| -363 | -109 | -180 | -142 | -221 | -326 | -233 | -297 |
|   44 | -164 |   71 |  -28 |  -59 |  549 |  553 |  399 |
| -143 | -416 |  -34 | -251 | -279 |  250 |  296 |  236 |
|
|   44 | -164 |   71 |  -28 |  -59 |  549 |  553 |  399 |
| -143 | -416 |  -34 | -251 | -279 |  250 |  296 |  236 |
| -363 | -109 | -180 | -142 | -221 | -326 | -233 | -297 |

|  395 |  691 |  265 |  181 |  180 | -380 |  447 |  563 | -336 |  -34 |  381 |  208 | -324 |  338 |
|  507 |  404 | -498 |   69 |  190 | -219 |  682 |  -54 | -410 |  215 |  -59 |  683 |  117 |  156 |
|
|  507 |  404 | -498 |   69 |  190 | -219 |  682 |  -54 | -410 |  215 |  -59 |  683 |  117 |  156 |
|  395 |  691 |  265 |  181 |  180 | -380 |  447 |  563 | -336 |  -34 |  381 |  208 | -324 |  338 |

| -547 | -306 | -404 | -272 |
|  243 |  273 | -157 |  187 |
|
|  243 |  273 | -157 |  187 |
| -547 | -306 | -404 | -272 |

| -251 |  565 | -265 |  257 | -249 | -276 |  -25 |  251 | -267 |
|  547 | -284 |  556 | -552 |  539 |  560 |  245 | -540 |  552 |
|  559 | -263 |  567 | -564 |  551 |  571 |  264 | -551 |  564 |
| -257 |  563 | -271 |  263 | -255 | -282 |  -32 |  257 | -273 |
| -118 |  246 | -120 |  110 | -103 | -126 | -215 |  116 | -118 |
|
|  559 | -263 |  567 | -564 |  551 |  571 |  264 | -551 |  564 |
|  547 | -284 |  556 | -552 |  539 |  560 |  245 | -540 |  552 |
| -118 |  246 | -120 |  110 | -103 | -126 | -215 |  116 | -118 |
| -251 |  565 | -265 |  257 | -249 | -276 |  -25 |  251 | -267 |
| -257 |  563 | -271 |  263 | -255 | -282 |  -32 |  257 | -273 |

|  231 |  303 |  222 | -110 | -192 |  152 |  242 |
|  307 |  310 |  364 | -144 | -286 |  306 |   73 |
|   59 |  275 |  -31 | -164 | -294 |  160 |  441 |
|  250 |  328 |  -45 | -611 | -163 |  163 | -306 |
|
|  307 |  310 |  364 | -144 | -286 |  306 |   73 |
|  250 |  328 |  -45 | -611 | -163 |  163 | -306 |
|  231 |  303 |  222 | -110 | -192 |  152 |  242 |
|   59 |  275 |  -31 | -164 | -294 |  160 |  441 |

| -204 |   94 |  134 |   58 |   12 |  192 |  -10 |  519 | -251 |  219 |  -60 |  290 | -261 |  266 |
|  341 |  179 | -312 |   58 | -201 | -133 |  -10 |  134 | -355 | -128 |  108 |  115 | -212 |   29 |
| -143 |  292 |  -89 |   58 | -372 | -133 |  -10 |  211 |  165 |  417 | -228 |  465 | -261 |  -31 |
|  220 |  -75 | -163 |   58 |   12 | -394 |  -10 |  134 | -511 |  417 | -186 |  -17 |  -64 | -386 |
| -265 |    9 |   60 |   58 |  -73 | -589 |  -10 | -329 | -355 |  120 |  192 |  465 |   34 |   88 |
|
|  341 |  179 | -312 |   58 | -201 | -133 |  -10 |  134 | -355 | -128 |  108 |  115 | -212 |   29 |
|  220 |  -75 | -163 |   58 |   12 | -394 |  -10 |  134 | -511 |  417 | -186 |  -17 |  -64 | -386 |
| -143 |  292 |  -89 |   58 | -372 | -133 |  -10 |  211 |  165 |  417 | -228 |  465 | -261 |  -31 |
| -204 |   94 |  134 |   58 |   12 |  192 |  -10 |  519 | -251 |  219 |  -60 |  290 | -261 |  266 |
| -265 |    9 |   60 |   58 |  -73 | -589 |  -10 | -329 | -355 |  120 |  192 |  465 |   34 |   88 |

|  -22 |  116 |  353 | -102 |  -50 |   -1 |  214 |  353 | -128 | -158 |
|   -6 |   55 |  403 |  -18 | -158 |   62 |   28 |  589 | -137 | -512 |
|  110 | -157 | -273 |   32 |    3 |  -31 |   -1 | -404 |  141 |    4 |
|   48 | -160 | -302 |  171 |  -10 |   30 | -330 | -143 |  155 | -122 |
|  259 | -180 |    5 | -222 | -125 |  -92 |  597 | -548 |   43 | -221 |
| -165 |  199 |  211 |  -22 |   55 |   31 |  -56 |  348 | -150 |  198 |
|
|  259 | -180 |    5 | -222 | -125 |  -92 |  597 | -548 |   43 | -221 |
|  110 | -157 | -273 |   32 |    3 |  -31 |   -1 | -404 |  141 |    4 |
|   48 | -160 | -302 |  171 |  -10 |   30 | -330 | -143 |  155 | -122 |
|   -6 |   55 |  403 |  -18 | -158 |   62 |   28 |  589 | -137 | -512 |
|  -22 |  116 |  353 | -102 |  -50 |   -1 |  214 |  353 | -128 | -158 |
| -165 |  199 |  211 |  -22 |   55 |   31 |  -56 |  348 | -150 |  198 |
---
|  -92 | -301 | -476 |  586 |
|  461 |  473 |  293 |  297 |
|
| -92 | 473 |

|  434 | -631 | -629 | -182 |
|  -93 | -506 |  -39 |  645 |
|  225 |  597 | -264 |  680 |
|
|  434 | -506 | -264 |

|  537 |  550 |
| -257 |   75 |
|
| 537 |  75 |

|  344 | -272 |  -30 | -218 |  691 |
| -517 |   28 |  347 | -177 | -168 |
|
| 344 |  28 |

| -578 |  -87 |   10 |  183 |    0 |
| -408 | -172 | -203 | -140 | -160 |
|  -20 |  117 | -195 | -281 | -168 |
| -223 | -117 |  311 |  501 |  160 |
|  486 |  593 |  146 | -132 | -145 |
|
| -578 | -172 | -195 |  501 | -145 |

| -555 |   65 |
| -447 |  304 |
|  -57 |  176 |
|
| -555 |  304 |

| -288 |  345 |  349 |  153 |
| -276 |  144 |  497 |   58 |
| -284 |  422 |  239 |  175 |
| -205 |  486 | -254 |   60 |
|
| -288 |  144 |  239 |   60 |

| -508 | -113 |
|  204 | -268 |
| -146 |  572 |
|  -45 | -404 |
|  237 |   81 |
|
| -508 | -268 |

| -168 | -550 | -580 | -453 |
| -115 |  207 | -167 | -395 |
|
| -168 |  207 |
---
| -379 |  270 |  290 |    0 |   13 |
| -198 |  173 | -394 |  -67 |   88 |
|   14 |  235 | -112 |  163 | -229 |
| -128 |  506 |  304 |  -67 | -134 |
|
|  173 | -394 |
|  235 | -112 |

| -433 | -231 | -447 |  314 |  656 |
|  363 | -621 | -327 | -235 | -141 |
|  478 | -592 | -175 | -104 | -323 |
|
| -621 | -327 |
| -592 | -175 |

|   94 |  260 | -102 | -665 |   56 |
|   38 | -168 |  -90 |   99 |   -6 |
|   72 |  597 |  -75 | -633 |  149 |
|
| -168 |  -90 |
|  597 |  -75 |

| -279 | -331 | -569 | -309 |
|   28 |  262 | -120 | -198 |
|  451 | -543 |  299 |  628 |
|
|  262 | -120 |
| -543 |  299 |

|  308 |  147 |  302 |
|   99 |    9 |   75 |
|   33 |  -83 |  -26 |
| -421 |  684 |   98 |
|  -75 |  -90 | -103 |
|
|   9 |  75 |
| -83 | -26 |

|  243 |   64 | -349 |
|  388 |  177 | -146 |
|  -75 | -619 |  363 |
|  -42 | -145 | -118 |
|
|  177 | -146 |
| -619 |  363 |
